128 stands for zero in the data rows.
Here are some points, one per row:
[152 153  94 133 131 142 142 121  83 153 149 124  93 141 113  93 137 168
 146 138 131 138 116  97 119 122 174 126 120 122 128 108]
[167 151 133 131 104 141 163 140 114 126 115 139 142  90 107 129 112 204
 115 131 108  95 138 151 152 147 150 115  85  72 130 150]
[142 147  98 146 159 141 122 137 127 124  93 141 138 126 138  84 156 112
 114 152 133  99 117 137 160 168  99 160 113 121 136 148]
[138 111 107 132 163 151  80 122 146 110 106 129 160 141 120 128 111 134
 138 116 118 152 125 116 139 139 168 132 111 165 104 112]
[118 105 115  73 105 164 117 152 141 114  98 168  95 135 169 122 140 170
 149 117  73 107 152 103 176  91 172 140 197 112 193 121]
[148 115 116  79 143 124  70 146 152 106 138 141  55  80 132 106 101 113
 135 138 107 138 130  92 104  77 143 107 104 159 116 148]
[132 167 121 178 139 122  92 130 156 100 138 121 140 154 104 122 131 122
 141 163 139 117  93 137 158 148  94 131 127 108 136 117]
[ 34  80 134  77 158 143 148 172  41 159 136 193 114 125  43  21 139 176
 130  40 157 105 104 121  62 171  37 137 159  90 139  47]
[ 98 140 198 252 124 219 228 167 211 104 102  79   0  38  53 167 115 192
 155  52 124 141 137  95 123 171 145  58 157 125  66 151]
[156 141 139  85 156 142 180 127 150 144 151 175 155 172  70 145 125  74
 117 234 133  94 175 178  64 141 173 119 187 119  92 125]
[141 151 165 120 131 112 167 151 130  99 154 177 159 169  48 153 120  62
 121 205  99 117 171 188  84 133 105  93 170 125 139 142]
[133 133 111 146 132 163 134 139 118 131 137 137 140 146 121 115 109 151
 118 159 127  90 119 116 128 142 150 136 103 130 145 100]
[ 98 174 103 195 131 103  94 132 136 109 152 168  90 175 185 130 179 130
 153  62 122 131 132 157 124 115  86 134  84 137 127 159]
[102 135 114 115 113 135 126 125  95 131 135 113 117 164  72 114 108 160
 124 135 106 168 110 144  99 163  83 116 130 137 138 115]
[110 135 142 156 150 139  79 148 144  93  92 150 146 137 139 103 121 120
  68  95  67 109 154 145 117 171 111 151  97 103  97 155]
[112 143 103  81 153 129 153 153 113 102 128 159 149 134 137 105 104 143
 125 120 104 142 121 151 148 163  82 139  82 134 107  99]
[135 114 165 101 133 145 102  98 206 120 146 217 121 110 175 148 127 126
 145  92 120  97 109  99 194 149 160 103 177 115 202 127]
[ 89 110  99 114  92  59 209 145  34  71  97 142 212  46 143  33  72 139
 120 172 183  99 167 103 179  76 171 179 157 134  56 198]
[136  92 102 131 152 139 124  93 150 148 150 119 132 174 152 153 133 132
  93 145 140 136 131 130 146 119  81 136  98 157 117 134]
[ 87  90 126 190 108 198 177 171 203 175 122  65 152  69 117 221 136 184
 194  35 117  77 214  87 122 185 135  45 125 121  39 180]
[155 100 103 135 120 124 107 134 144 147  97 166 125 114 129 136 164 141
 150 140  89 138 127  93 170 117 141 139 149 128 173 146]
[128 109 108 142 156 126 132 102 108 160 110 122  96 154 127 109 126 119
 126 163 141 114 116  91 104 166 148 155  96 108 142 136]
[135 135 116 147 168 121 132 155 114 131 103 143 141 130 127 119 126 128
 132 128 109 119 122 117 153 113 129 152  95 107 135 109]
[139 117 111 134 164 135 114 130 118 158 133  87 122 154 138 147 145 151
  93 175 117 172 144 103 145 117 121 135 113 119 121 114]
[127 110 149  50  69 126 172 149 134  90 121 122  76 168 153 114 102 164
 182 159 144 119 149 137 222  90 131 119 158 128 171 158]
[103 167 187  56 107 143 188 114 103 123  81 139  85 162 187  88  64 173
 197  94 137 223 182  94 248  58 169 225 197  98 175 181]
[147 128  79 148 148 140 133 129 118 116 129 137 146 126 132 135 135 145
 130 133 144 113 130 137 152 117 103 128 101 127 146 118]
[157 168  95 208  16  79 111 147 101 143 196 211  47 205 176 108 185 154
 135  58 134 216 134 127  91 120 191  75 102 107  46 111]
[111 115 103 125 172 139 129 150 108 135 171  88 137 128 147 109 148  99
 144 134 140 140  95 124 131 158 175 117 163 130 132 111]
[163 125 125 132 128 140 102  82 171 109 159 115 116 136 108  78 163 146
 135 146  91 110 120 124 158 112 124 111 123 113 162 151]
[144  90 110 135 155 126 111  84 125 128 141  96 110 172 153 141 133  78
 128 109  89 126 135 131  81 135  86 136 121 160 115 142]
[130 134 119 116 109 151  95 164 154 111 107 151 165 130 121 147  98  93
 114 127 118 150  82 115  98 122 160 135 111 123 128 110]
[153 164 103 178  49  70 118 155  83 144 173 219  62 151 174 119 167 139
 168  53 128 165 122 135 109 122 179 119  69 106  65 117]
[142 141 116 159 154  97 110 117  89 151 143 111  99 118 104 154 124 119
 163 157 139 101 106 107 103 142 118 176 130  78 144 121]
[101 123 149 127 108  97 110 102 150 113 129 114 156 120  95 120 117 107
 113 177 124 113 117 103 113 143 175 130  80 102 174  78]
[147 147  93 139 153 140 150 132 140 110 125 134 157 129 130 100 127 151
 115 166 137 124 108 139 159 116 113 147  93 102 131 114]
[129 130 104 152 140 126 136 120 139 142 127 112 141 154 140 122 142 131
 143 183 163 122 113 131 145 139 127 133 129 119 131 116]
[100 117 101 129 164 141  99  96 138 119 111 119 106 153 162 155 158  94
 118 153 144 164 153 107 129 166 115 125 109 144 137 150]
[158 158 177 179 202 116 175 122 158 142 107 191  16  49 175  89  77 141
 114 186 135 135 149 159  57  64 123  75 152 205 182 147]
[122  77 156 132 153 130 147 166  64 140 152  83 194  97 202 137 140  92
  61 139 120 198  96 175 152 160 185  98 154 137 142 140]
[167 148 102 131 103 118 115 112 134 156  85 140 163 114 114 126 145 130
 174 171 117 142 117 122 163 144 141 127 123 156 116 119]
[159 108 105 174  97 122  92 110 111 141 133  83 126 152 109 147 180 151
 130 188 150 168 156 128 128 122 120 109 169 120 136 131]
[143 116 184 143 114  61 144 178  82 127 175 147 119 158 203 128 184  92
 134  72 118 155  80 118 152 188 186  85  97 173 119 108]
[139 117  83 128 177  96 130 134 157 129 121  92 146 144 153 129 120 148
 146 143 137 173 110 137 118 125 122 125 120 113 141 132]
[163 140 132 130 165 129 100 137 173 146  93 120  25  89 120 151 161 143
  93  81  92 126 100 126 101  63 150 141 170 202  82 151]
[147 126 158 231 225 110 132  94 157 107 122 164  18  52 185  90  35 131
 114 141  98 111 129 156 115  48  99  92 144 202 129  91]
[121 162 201  75 114 132 175 147 130 106  68 107 174  67 145  57 111 104
 177 189 171 108 135  97 126  74  35 140 100  77  61 128]
[148 123  82 128 113 106 100 141 139 137 138 123 129 117 136 137 127 120
 114 141 116 183 123 101 104 110  83 121 107 106 130 168]
[113 139 110 113 126 158 143 140 146 193 120 103 130  99 152 171 105 159
 145  77  97  74 141 130 130 176 128  61 152  63  68 171]
[132 144 136 116 119 105 127  98 148 110  77 117 193  56 150 193  92 136
 101  44 163  74 139 148 114 176 184 132  97  93 144 109]
[129 133 118 119 107  95 119 113 162 129  93 124 156 121  92 164 106  78
 122 117 145 148 111 123 176 122 146 139  90 140 140  74]
[161 124 121 151 138 128  96 129 123 144 121 100 133 162 107 111 145 131
 141 171 142 125 119 128 138 115 144 125 119 106 124 123]
[109 134 121 151 142 124 105 128 147 135 106 113 137 157 123 132 145 135
 138 156 128 126 129 139 133 128 142 151 114 136 122 135]
[150 174 120 120  79  93  95 129 144  98 119  76 142 125  67 124 126  85
  92  87 212 124 163 107 103 136 178 113 143 116 230  73]
[106 106 162 129  85 172 108 128 107 120 142 157  80  80 116 153 145 133
 110 149 188 127 125 124 119  88  93 156 125 107  99  71]
[165 227 141  78  46  62 136  96 165 151 139  34 128 142 141 114 148  59
  58  38 197  87 220 129 117 163 171 186 155 189 209  15]
[120  85 144 137 132 141 122 149 178 124 114 147 190 136 184 127 110 120
 133 108 127 112 155 116  81 106  45 166  80  91 121  80]
[ 97 107 121 121 128 124 103 132  77 170 139 120 138 151  78 128  98 156
 148  81 144 145 104 172 138 147   6 101 116 164 129 150]
[ 58  80 157 129  96 153  78 166 110 175 143 145 164 164  93 146 107 192
 152  87 131 164 102 195 121 109  96 144 157 153 156 144]
[123 149 147 122 147 161 139 153  67 170 189  77 187  89 178 136 135 106
 104 130 101 123  73 131 160 135 175 116 159 146 125 106]
[ 69 141 213  25  68 114 104  41  90 150  24 134 200  64  57 124 207 170
 112  13 167 146 115 192  59 144  85 111 158 156 134   8]
[160 158 145 144 154 166 104 104 135 129 127  86 145 159 136 113 133 172
 115 125  85 148 107 111 101 112 113 177 121 123 114 118]
[129 202 141  49 160 122 212 103 138 101 189 189 160 154  64 185 132  70
 176 238 115 104 175 202  64 150 171 112 166 119 135 159]
[106 114 121  86  71 136 112 122  89  88  82 103  98 159 158 129  92  85
 134 148 101  92 146 115 111 103  98 117 150 140  66 164]
[137 121 119 148 160 140 109 161 159  90 117 113 138 157 127 138 115 103
 113 122 103 113  99 145 160 139 103 149 103 139 101 114]
[185 131 118  58  68 117 120 124  30 115 109  71  92 110 122 185 135 173
 151 177 156  91 160 117 135 102  68 106 193 129  94 180]
[110 128 143 125  74 121 148 124 166 113  94 126 170 143 116 113 107  78
 100 153 172  91 105 102 142 138 151 116 106 126 176  86]
[126 148 104 120 114 111 143 142 120 119 131 141 104 109 129 149 121 138
 120 139  66 123 102 120 108 161  99 175 111 137 126 108]
[135 120 136  81 175 135 209  97  56 148 206 157 143 175   1 127 137  69
 201 185 129 172 176 160  81 126 122 111 151 120 142 113]
[119 110 117 114 180 127 101 146 136 120 182 100 135 148 168 130 132  88
  82 100 102 153 102 134 117 143 125 137 125 127  88 126]
[116  97 137 166 159 138  86 107  93 114  97 106 129 134 120 107 157 129
 150 143 124  98 158 136 113 134 176 156  97 129 147 147]
[141  81 134 164  99 154 114 100 174 143 161  98 131  82 116 168  97 154
 133  65 112 112 149 150 112 174 130 106 162  81  43 182]
[121 110 139 165 140 125 110 106 105 145 126 107 107 114 148 173  88 125
 137  67  66  89 154 122 122 177 118 103 132  88  94 162]
[145 162 150  97 175  98 197 110 115 137 121 109 186 118  83 184 212   8
  66  61 134 148 137 139  92  72 171 124 119 171 199 122]
[154 131 107 157 141 144  58 124 141 100 143  98 122 177 123 155 136 113
 139 119 141 160 131 134 115 137 114 119 129 146 121 150]
[144 109 162 147 142 120  92 111 174 151 120 114  64  81 142  74 109 139
 110 199 181 104 135  95 135  90 181  93 125 179 120 117]
[143 102 128  96  72 116 143 132 153 116 122  74 133 116 108 108 129 140
 163 178 158  67 105 131 119  97 110 135 128 107  88 127]
[ 99  97 150 124 132 169 140 117 238 135 154 187 102 109 188 121 154 200
 149 103 111 153 190 105 254 151 148 130 188  70 213 145]
[131 114 105 123 128 151 125 110 170 153 129 155  97 130 131 106 156 138
 108 140 113  84  94 130 153 122 150 163 134 104 151 144]
[147 114 142 145 140 145  95 118 139 114 116 128 139 170 131 120 130 110
 111 132 122 138 133 139 143 150 132 141  88 143 133 147]
[132 149  84 133 127 147 113 127 112 143 130 136 117 123 120 140 120 116
 116 153 157 138 131 113 150 139 129 123 125 113 134 140]
[100 114  97 165 102 143 111 141 137 116 152 140 161 110 125 147 128 148
 108 165 105 121 134 134 144 113 112 137 112 164 144 115]
[ 61 201 133 124 133  22 226 106  34  18 105 166 240 174  97 139  93 203
  94  83 183 137 104  24 120  13 154 180 204 183  54 255]
[114 103 144  69 140 109 153 168  51 181 201  73 176  40 182 138 175 120
 101 145 143 183  82 166 157 165 197 113 173 137  99 116]
[114 115 134 103 142 103 103 143 128 133 151 156  25  84 153 133 110 131
 128 180 132  86 138  97 145  85 130 100  93 167 159 140]
[124 105 107 111 124 140 118  55 147 109 108 130 137 139 159 130 107  29
 118 111 102 117 100 151 110  98 152 128  79  87 129 116]
[137  97 193  69 122 153 164 140 170  79 113 160 194 144 171 173 156 103
 104  43 120 129  84  93  47  92  49 165  94 121 161 109]
[123 120 121 147 113 120 124 132 124 175 130 100 132 170 131 148  85 124
 117 148 122 138 105 166 108 133  98 137 111 131 132 137]
[ 97 114 134 154  75 134 121 149 100 153 157 129 136 149  22  50  99 132
 148 101 140 148  95 146 114 190  28 114 151 174 155 140]
Along one direction, these points spread out more than along any other. Take the direction at right angles to it along which they spread out most. Go by this last direction. How far along it is each point below, from 0 to 99? 50 is the average, and the first point above lies past it. One standard deviation of the points above along it is 16.
[154 131 107 157 141 144  58 124 141 100 143  98 122 177 123 155 136 113
 139 119 141 160 131 134 115 137 114 119 129 146 121 150] 38
[144 109 162 147 142 120  92 111 174 151 120 114  64  81 142  74 109 139
 110 199 181 104 135  95 135  90 181  93 125 179 120 117] 68
[123 149 147 122 147 161 139 153  67 170 189  77 187  89 178 136 135 106
 104 130 101 123  73 131 160 135 175 116 159 146 125 106] 46
[116  97 137 166 159 138  86 107  93 114  97 106 129 134 120 107 157 129
 150 143 124  98 158 136 113 134 176 156  97 129 147 147] 50
[163 140 132 130 165 129 100 137 173 146  93 120  25  89 120 151 161 143
  93  81  92 126 100 126 101  63 150 141 170 202  82 151] 51
[142 141 116 159 154  97 110 117  89 151 143 111  99 118 104 154 124 119
 163 157 139 101 106 107 103 142 118 176 130  78 144 121] 50
[ 97 114 134 154  75 134 121 149 100 153 157 129 136 149  22  50  99 132
 148 101 140 148  95 146 114 190  28 114 151 174 155 140] 34
[158 158 177 179 202 116 175 122 158 142 107 191  16  49 175  89  77 141
 114 186 135 135 149 159  57  64 123  75 152 205 182 147] 78
[165 227 141  78  46  62 136  96 165 151 139  34 128 142 141 114 148  59
  58  38 197  87 220 129 117 163 171 186 155 189 209  15] 25
[109 134 121 151 142 124 105 128 147 135 106 113 137 157 123 132 145 135
 138 156 128 126 129 139 133 128 142 151 114 136 122 135] 50
[145 162 150  97 175  98 197 110 115 137 121 109 186 118  83 184 212   8
  66  61 134 148 137 139  92  72 171 124 119 171 199 122] 34
[143 102 128  96  72 116 143 132 153 116 122  74 133 116 108 108 129 140
 163 178 158  67 105 131 119  97 110 135 128 107  88 127] 61
[132 144 136 116 119 105 127  98 148 110  77 117 193  56 150 193  92 136
 101  44 163  74 139 148 114 176 184 132  97  93 144 109] 30
[142 147  98 146 159 141 122 137 127 124  93 141 138 126 138  84 156 112
 114 152 133  99 117 137 160 168  99 160 113 121 136 148] 52
